rotation ticks, each row followed by its count of ticks:
The counts run from 0 to 491.
-19; 5; -3; -13; 6; -44; 46; -7; -4; -2; 10; 22; -15; 20; 27; 10; -30; 12; 16; -3; -15; 40; 2; 11; -6; 16; 34; 10; 6; 22; -7; 13; -1; 3; -51; -9; -21; -6; -23; 8; 13 => 97
-24; 21; -7; 1; -3; -6; 56; -21; -5; 12; 4; 7; -29; 10; 24; 32; -16; 19; -13; -8; -25; 29; -3; 6; -11; -9; 18; -35; -22; 39; 7; 4; -19; -9; -20; 13; -15; 9; -25; 8; 18 => 22
-22; 10; 8; -4; -4; -12; 47; -21; -12; 5; -10; 24; -22; 12; 12; 14; 1; 5; -10; 2; -13; 39; 6; 19; -27; -27; 15; -17; -10; 11; 24; 5; -19; 9; -38; -34; -37; 16; 1; 8; 25 => 197
-25; 12; -14; -10; 1; -17; 53; -34; -19; 5; 2; -11; -27; 23; 23; 18; -25; 25; -10; 12; -7; 36; -2; -9; -18; 8; 24; -22; -10; -1; -5; 28; 14; 23; -37; -10; -2; 13; -17; 19; -2 => 353
-14; -7; -8; -6; 22; -9; 41; 18; 0; 5; -2; 11; -24; 25; 33; -13; 1; -23; 5; -24; -15; 35; -2; 10; -3; -1; 35; 16; -1; 47; 13; 25; 0; 8; -22; -22; -25; 5; -15; 0; 21 => 9
-21; -12; -25; -13; 17; -22; 28; -15; -17; -14; -9; -13; -6; 11; 28; 3; -1; 21; -8; -7; 13; 33; 21; -21; -15; 26; 22; 17; 14; 28; 11; 31; 15; 28; -50; -20; -14; -12; -11; 13; -9 => 164
-7; 2; 16; -31; 10; -7; 44; -24; -11; 2; 12; 16; -22; 25; 33; 2; -11; -24; 6; -17; -12; 25; 19; -13; 7; 16; 29; 23; -9; 23; 5; 31; 12; 8; -36; -26; -15; 2; -4; 10; 32 => 381
-15; 7; -9; 2; 0; -17; 42; -8; 6; 8; 3; 29; -29; 28; 18; -4; 1; -8; -3; -7; -24; 44; -7; 21; -12; -5; 45; 6; 8; 41; -1; 18; -3; 2; -27; -18; -26; 15; -24; 3; 9 => 399
-18; 2; -3; -15; 2; -10; 41; -41; 3; 22; 6; -2; -38; 14; 14; 6; 1; -11; -6; -2; -6; 36; 9; 12; -30; -9; 38; -9; -2; 9; 15; 33; 7; 27; -24; -25; -19; 24; -1; 25; 13 => 68
-22; 13; 4; -26; 5; -3; 39; -46; -5; 6; 21; -14; -30; -5; 15; 23; -8; -5; 3; -12; -10; 25; 29; -24; -7; 8; 44; 5; -9; 35; 8; 28; 5; 3; -28; -17; -8; -16; -9; -4; 13 => 254
-27; -8; 16; -12; 6; 7; 54; -43; -3; 12; 12; 6; -43; 3; 20; 19; 6; -5; -17; 9; 2; 17; 19; 0; -28; 1; 41; -6; 11; 17; 17; 33; 7; 9; -21; -13; -8; 6; 3; 7; 19 => 260
-4; -13; 3; -18; 18; -14; 26; -33; -10; -18; -14; -4; -25; -19; 28; 31; 30; 6; 2; -4; 1; 27; 14; -22; -9; 22; 11; -13; 8; 12; 26; 10; -9; 25; -41; -11; -37; -19; -4; 21; 10 => 367
-35; -1; -19; -9; 5; 7; 46; -13; -8; 10; 9; -11; -37; 25; 16; 6; 0; -11; -2; -6; -24; 40; -4; 1; -16; -11; 43; -9; -5; 27; -1; 41; 6; 17; -18; -26; -16; 3; -26; -6; -2 => 138
-6; 11; -2; -9; 7; -49; 46; -22; 6; 12; -1; 19; -23; 29; 33; 14; -22; 17; 5; -8; -5; 34; -3; 4; -10; 23; 26; -10; -3; 23; -9; 13; 3; 5; -37; -2; -23; 14; -29; 31; 9 => 288
-20; 0; -15; -14; 17; 3; 51; -17; -15; -12; 30; -11; -35; -1; 36; 26; 5; 4; -7; 4; -25; 22; -5; -17; 4; -2; 25; -10; -2; 43; -5; 15; -9; 6; -28; 9; 6; -15; -25; -14; 13 => 341
-10; -3; 1; -14; 16; 0; 42; -39; -21; 5; -16; 30; -14; 21; 15; 3; 28; -5; -15; 9; 3; 34; 8; -1; -23; -2; 36; -9; 11; 19; 7; 29; 17; 22; -31; -43; -30; 9; 2; 9; 5 => 70
-12; 21; 7; -13; 5; -4; 31; -13; -13; -11; -42; 10; -22; 8; 16; 0; 10; 16; -6; -13; -22; 53; 1; -5; -6; 7; 15; -28; -26; 15; 14; -7; -18; 10; -28; -23; -42; 1; -12; 20; 10 => 308
-9; 17; 22; -20; 21; -2; 53; 2; -7; -17; -24; 10; -39; 18; 24; 8; -8; 5; 2; -8; -32; 42; -1; -5; 2; 21; 44; -12; -20; 21; -13; 5; 1; -6; -15; -6; -23; 1; -12; 7; 16 => 115
8; -1; -12; -5; 14; -27; 40; -30; -1; -9; 8; 16; -13; 2; 50; 25; 18; 11; -8; -15; 10; 16; 10; -14; -3; 18; 0; -9; 2; 37; 30; 2; -10; 5; -40; 3; -6; 5; -19; 34; 25 => 281
-17; 2; 15; -24; 3; -17; 29; -18; 6; -2; 6; -1; -30; 4; 37; -4; -19; -10; 1; -31; -1; 31; 29; -7; -10; 7; 17; 24; -10; 30; 33; 20; -5; 5; -36; -25; -18; 0; 3; 19; 40 => 189
-4; -6; 18; -19; 2; 5; 34; -44; -24; -10; -32; 14; -35; 11; 21; 11; 26; 8; -12; -1; -5; 38; 8; -6; -8; 26; 13; -20; -2; -2; 22; 9; 7; 24; -34; -29; -22; -6; -1; 30; 5 => 372
-41; -10; -10; 1; 19; 3; 48; 2; -28; -24; -2; -1; -20; 5; 27; 15; -14; 29; -15; 14; -6; 33; 4; -13; -18; 12; 30; -4; 8; 19; 11; 26; 4; 8; -45; -9; -11; -28; -10; -11; -5 => 35
-6; 3; 11; -31; 22; -8; 43; -39; -9; 0; 16; -13; -30; -2; 32; 26; -14; -12; 10; -16; -15; 19; 13; -41; 5; 15; 23; 3; -17; 15; 1; 27; 3; 13; -33; -12; -8; -12; -7; 8; 17 => 56
-21; 4; -6; -14; 3; -29; 32; -43; -3; -24; 9; -10; -30; -23; 16; 28; 5; 23; 7; 9; -10; 41; 18; -13; -15; 17; 41; 2; 16; 16; 2; 4; -4; 23; -40; -10; -25; -20; -9; 6; -3 => 168
-19; -5; -13; -10; 44; -3; 37; -1; -17; 9; -23; 0; -12; 17; 18; 9; 30; 1; -11; -10; 4; 24; 8; -20; -23; -21; 27; -30; -16; 40; 21; 30; -1; 16; -14; -26; -27; 6; -12; 4; 7 => 135
-17; 8; -9; -7; 3; -14; 51; -40; -26; 7; -12; 18; -6; 26; 21; 29; -1; 31; -16; 11; -1; 26; 0; -17; -13; 18; 20; -23; 3; 15; -4; 23; 17; 18; -40; -18; -7; -7; -16; 16; -20 => 157
-21; 13; -1; -5; 2; -26; 47; -33; 9; 14; 6; 21; -27; 5; 20; 24; -1; -4; 4; -5; -8; 29; 4; 18; -25; -15; 34; -19; -2; 30; 16; 4; -19; 5; -33; -11; -35; 18; -16; 18; 30 => 393
-10; -4; -5; -16; 11; -20; 33; -42; 6; 28; 3; -6; -34; 13; 22; 22; 6; -18; 8; -14; 7; 24; 14; -4; -28; -13; 15; -19; -12; 8; 28; 29; 3; 28; -26; -24; -26; 20; -2; 32; 20 => 67
-14; -8; -15; -3; 23; -14; 37; 7; -12; -13; 2; 21; -15; -2; 47; 17; 20; -2; -4; -34; -11; 24; 1; -14; -1; 0; 7; -4; -4; 60; 23; 2; -20; -4; -35; 0; -17; -19; -22; 0; 23 => 211
-24; -1; -20; -8; 9; 20; 50; -28; -22; -22; 13; -10; -23; 1; 28; 11; 20; 9; -23; 5; -19; 36; 8; -14; -13; -3; 18; -5; -1; 37; 14; 20; -6; 18; -34; -13; 8; -11; -8; -17; 8 => 145
-24; -4; -10; 5; 1; 0; 40; 0; -21; -27; -7; 29; -10; 6; 36; 9; 9; 19; -17; -10; -14; 36; 0; -4; 5; 14; 7; 2; 1; 48; 20; 0; -17; 0; -50; -13; -13; -28; -17; -4; 8 => 407
-27; -17; 0; -8; 32; 11; 43; 0; -11; 17; -18; 0; -31; 14; 28; 13; 0; -2; -15; -21; 11; 12; 10; -10; -27; -3; 23; -21; -11; 27; 45; 31; 4; -3; -19; -15; -24; -1; 2; 16; 20 => 130
-9; -11; -10; -19; 32; -35; 42; -16; -12; 5; 2; -1; -17; 20; 29; 29; -11; 5; 17; -9; 2; 18; -1; -29; -5; 25; 30; -5; 4; 4; -5; 34; 16; 20; -38; -7; -16; -7; -21; 21; -5 => 357
-14; 16; 15; -12; 14; -5; 45; 3; -14; -31; -23; 2; -40; 3; 25; 6; 5; 27; -13; 9; -20; 52; 1; 6; -19; 9; 20; -25; -13; 14; 10; -4; -14; 13; -22; -7; -33; 9; -5; 13; 20 => 110
-7; 10; -18; -15; 2; -13; 37; -41; -11; -25; 8; 5; -16; 2; 24; 12; 27; 13; -13; 1; -13; 35; 13; -11; -4; 20; 33; 10; 17; 51; -8; 2; -1; 17; -40; -14; -3; -10; -22; -2; -1 => 470
